In the data rows, 128 means zero.
Here are some points:
[170  88  90 127 128 138 113 166  72  57 190 166  98 135 176 142 135 132  83 191 157 148 105 114 129 107 154 160 112  92  96 112]
[ 67 113 108 167 133  62 220 152  42  46 194 230 255 135 191  86 121  96 175  55 157  66 173 255  42 210  67 180 207 142  97 157]
[180 158 171 151 123 123  82 139 101 124 108  76 148 174  77 168 123 156  93  83 153 136  87  72 167 115 158 117  38  85 127  78]
[144 108 125 167 131 133 123 143 103 155 147 114 118 137 118 146 115 154 108 142 138 137 137 106 131  84 147 123 127 127 122 133]
[ 88 147 115 232 178 143 170 105  78 158 148 163 166 150 147  67 153  96 148 154 151 118 145 116 140 187 130  71 230 137 129 105]
[148 160 133 140 189  84 136 104  63  85 152  93  87 171  97 136 108 192 119 137 166 144 174  73 215 108 156 111  76 109 111  41]
[147 190  81 213 173 136 102 151 109 123 154 126  92 197 150 138 168 147 164  94 113 113  54  56 132  82 131 140 133 145 132  15]
[130 130 138  99 140 164 104 118 151 138  87  96 150  97  76 186 170 139 107  60 117 118 121 155 157 130 117 131 101 119 122 124]
[127 130 144 117 108  85  92 145 141 119  97 114 157  99 147 150  73 135 144 187 126 112 162 155 105 126 133  94 132  88 146 136]
[ 33 231  60  96  80 244  47 136 255 185 104  81 141 194  43  94 237  46  55   4 208 111  70  94 171 169  62  85 133 196 127 136]
[ 98  65 127 115 151 146 143 109 144 164  47 107 104 168 131 191 143 146 220  68  92  93  30  86 115 172 127 119  87 220  99 154]
[142 122 147 108 112 104 117 133 136 133 122 128 154 124 121 125  88 110 134 134 127 142 142 158 114 124 113 140 130 111 135 153]
[129  91 108 147 147 144 129 134 107 121 149 154 115 120 127 133 144 144 128 125 131 126 130 111 128 114 133 144 136 137 120 114]
[135 105 138 131 147 118 140 134 121 140 146 136 115 101 121 132 135 147 118 144 134 117 134 116 122 110 129 136 132 124 118 130]
[114  78 166 141 136  69  79  71 188 183  72  82 136  88 181 156 112 137 124 207  67 124 154 164 147 101 224 147 150 188 196  58]
[126  83 245  70  17  51 141  77 205 131 131 146 230  81 156  27   0  73  94 208  88 178 237 251 127 100 106 184 172   8 169 249]
[109 106 117 150 154 150 141 111 115 157 142 130 131 135 125 129 137 151 136 113 117 109 107  97 145 123 135 159 151 143 116 134]
[ 70 255 255 109 171  85 255 105 144 159  26 164 201 130 194  80 188 112 255  59 155 184 126 255   0 255   0  79 121  87 108 162]
[125 136 152 124 113 103 136 121  94 111 130 133 144 142 149 109 105 124 143 157 146 134 146 137 125 143 123 119 128 113 126 175]
24 more points follow, each with its number after it:
[105 114 109 186 135 159 131 115  92 181 149 127 120  90 154 109 106 143 158 231 145  83 143 111 143 146 177  53 161 108 127  98] 0
[127 161 124 131 125 121 122 105 100 146 104 122 122 138 133 121 122 147 168 123 124 130 111 111  99 143 126 123 154 129 158 109] 1
[102 124 143 132 127  84 165 149 103 108 175 156 201 136 154 104 125 122 159 105 133 124 136 152  98 166 108 176 163 133 106 156] 2
[123 114   2 153  43 236  38 178 232 126 208 216 104 102 140  54 179  12  24 213 209  94 144 169 132 111 110 107 208  29 121 216] 3
[ 95 154  97 128 106 128 121 127 101 116 219 155  28 126  63 109 140  97  77 169 180 122 169  45 206  89 180 115 119  95 115  73] 4
[219 114  67  10  66 195 118 201 201  60 255  86  91 135  66 178 193  74   0 116 237 218 173 110 247  30 219 180   0  60 109 160] 5
[ 84  51 152  70  38  37 187 189 240  40  55 255 200 102 174 116  63  70 137   0 126 135 144 169  29 210   4 178 120 196  89 214] 6
[139 181 123 151 123 129 113  96  79 144  66 101 114 162 146 111 120 150 203 123 109 122 112  92  77 155 112 110 175 125 150 111] 7
[169 130 136  99 124 203 126 200 173  66 190  94  83 146  89 148 167 124   0 109 178 193 145 108 215  62 182 167  61  83  89 174] 8
[124 111 134 163 148 121 139 118 101 150 110 141 139 135 150 115 135 137 170 142 124 128 133 116 110 142 127 117 151 144 137 124] 9
[102 133 171 137 154 108 114 122 165 140 140  81 188 168 129 131 143 100 169 133 123 140 143 134 114 148 114 159 172 133 161 123] 10
[200 255 145 127  44  45  19 190  74  76  72 114  70  80 172 112  12 181 107 197 145  99 137 158  67  82 159 111  58  42 140 148] 11
[128 185 144 171 136 111 148 143  98 156 106 133 135 134 165 125 136 154 172  91 109 132 102 135  90 171 128 118 145 134 139  93] 12
[128 133 124  86 120 181  71 103  98 118  39  77 192 129 122 168 110 135 198 160 129 104  92 127 129 177 148  62  79 133 134 153] 13
[135 124 142 127 133 108 133 118 101 122 122 113 132 128 146 118 102 128 139 145 133 140 142 143 123 148 129 116 132 114 136 142] 14
[136 106  42 255 132  92  74 224 144 136 151 142 198 237 177 152 205 113 114  90 174 127  73 114 100 128 199 112 150 176 118  84] 15
[124 105 143 104 131 109 154 126 105  95 120 138 147 135 154 128 102 130 149 149 147 124 155 150 123 153 135 107 130 109 127 163] 16
[111 200  60 149 118 255  42 192 235 153 196 206 124 118 109  57 171   0  36 204 196  96 138 159 152  72 126 136 217  13 135 165] 17
[ 75  98 204 111 143 102 164 113 154 216 133 119 162  98 115 129 106 145 116 156 116 112 178 136 149  89 161 101 154 126 136 145] 18
[127 138 133  94 138 160 139 129 161 113  75  79 142 109  86 175 172 114  76  49  83 117  96 120 133 120 114 118 115 151 119 120] 19
[151  63  83 240 140 171 111 196 128 155 178 163 116 105 163  83 152  91  54 117 183 155  97 125 152 115 151  98  98 127 107  78] 20
[114 112 127 215 141 106 101 118 113 139 136 161 124 141 161 106  98 110 151 210 124 119 135 125 129  92 210 137 169 161 172  79] 21
[ 73 101 158 116 202  83 209 106 113 129 158 122  98 138  91 146 137 144 124 153 138 137 177  92 178  93 134 103 129 136  82 105] 22
[106 157 195 137 148 134 184 120 120 132 110 124 165 129 167 104 146 123 172 114 131 134 121 178  96 170  81 120 117 114 112 136] 23
Which two of these numbered points are nearest to each point below by angle, seen from the average point of the first points? Their numbers follow each, nearest first.
[122 118 138 122 120 105 138 121 156 116 130 159 141 129 135 130 111 118 129 109 130 148 130 131 116 127 101 146 118 145 131 129] > 6 2
[ 97 135 145 115 132 107 111  98 171 137  95 118 172 101 108 103 116 116 106 167 113 122 170 144 127 148 141  76 118  88 121 159] > 18 13
[123  70  75 198 143  58  58 102  67 125 129 126 174  73 163 196  64  91 128 230 145  78 141 212 153 112 243   0  78 150 102  99] > 0 21
[136 145 133 144 146 112 121 109  65  99 148 109 105 157 110 128 131 162 134 159 158 145 140  86 178 102 152 117  94  94 123 100] > 4 22
[102 150 180 135 138 109 162 123 121 134  88 121 155 144 144 109 143 131 179 108 137 152 137 160 123 167  71 134 120 113 123 141] > 23 6
[142 139 162 130 119  82  85 101 160 161 113 111 179 138 115 127  95 108 122 164 145 125 116 112 136 124 160 126 161 131 193 143] > 10 21
[ 64 109 170 121 171 123 158 105 145 154  82 115 179 113  97 116 177  99 153 126 110 126 126 136 155 144  65 133 152 111  85 133] > 23 10
[111  96 146 129 164 124 184  63 140 177 124  89  77 127 135 160 103 130 154 137  75 124 129  99 133 109 165 113 146 200 182 115] > 18 22
[147 145 144  66 156 207  61 126 206 181  72  32 158  93  72 195 127 138  91  53  80  98  83 197 171 127 117 118  34 139  89 154] > 19 13
[115 164 165 182 154  84 126 178 113 237 100 102 192 142  70 107 125 174  84  34 142 183  94  56  79 154 137  38 134 114 157  97] > 12 15
[166 149 134 127 159 231 174  76 104 163  68 100  78 203  76  78 202 203 131  21 156 188 131  17 141 155  71 149 143  95 124 101] > 7 1
[121 116 138 131 129 102 148 139 114 118 148 140 162 127 138 123 132 123 148 109 134 129 126 150 110 145 112 136 141 129 130 141] > 2 6
[129  98 174  93 145 107 163 122  81  70 110 122 181 153 189 116  72 141 166 175 154 124 181 165 106 176 107  98 116  72 133 177] > 16 14
[ 79  94 157 102 171 103 207 107 109 121 156 105  88 115 118 158 132 138 127 105 135 128 177 120 180  95 115 127 123 139 107  98] > 22 4
[135 159 132 124  96  83  90 103 124 167  69 119 135 120  96 119 100 114 139 102  80 131 148 163  72 144 114 154 171 125 176 125] > 1 7
[135 136  75  98  75 220  69 188 206 136 167 211  65  72 139  25 175  37  27 216 181  98 133 125 126 119 121 113 173  29 110 183] > 3 17
[138 160   1 253 133 217  36 135 153 117 166 130 106 158 101 139 207 140 143 125 148 108  54  51  97 124 153  55 118 167 141  91] > 15 20
[137  94 159 169 142 139 138 108  83 139 105 132 157 138 151 117 122 154 180 152 138 130 132 121 110 137 145  88 147 138 139 134] > 9 0
[167 165 125 163 116 136 137 126 128 105 126 127 146 145 166 115 162 123 127 124  97 147 135 176 111 147 108 180 132 113 160 110] > 12 23
[127 109 141 120 115 109 140 144 158 131 126 156 145 130 134 123  99 111 134 102 131 148 142 156  91 138  94 152 129 147 135 145] > 6 2
[106 111 145 135 157 133 173 127 127 141 152 109 107 116 109 154 131 153 131 125 141 129 165 102 166 117 129 142 111 131 100 116] > 22 4
[133  91  86 130 135 125  90 157 145  75 182 163 176  84 128 185 106  93 121 139 166 102  79 151 173 105 148 103  68 111  79 150] > 5 8
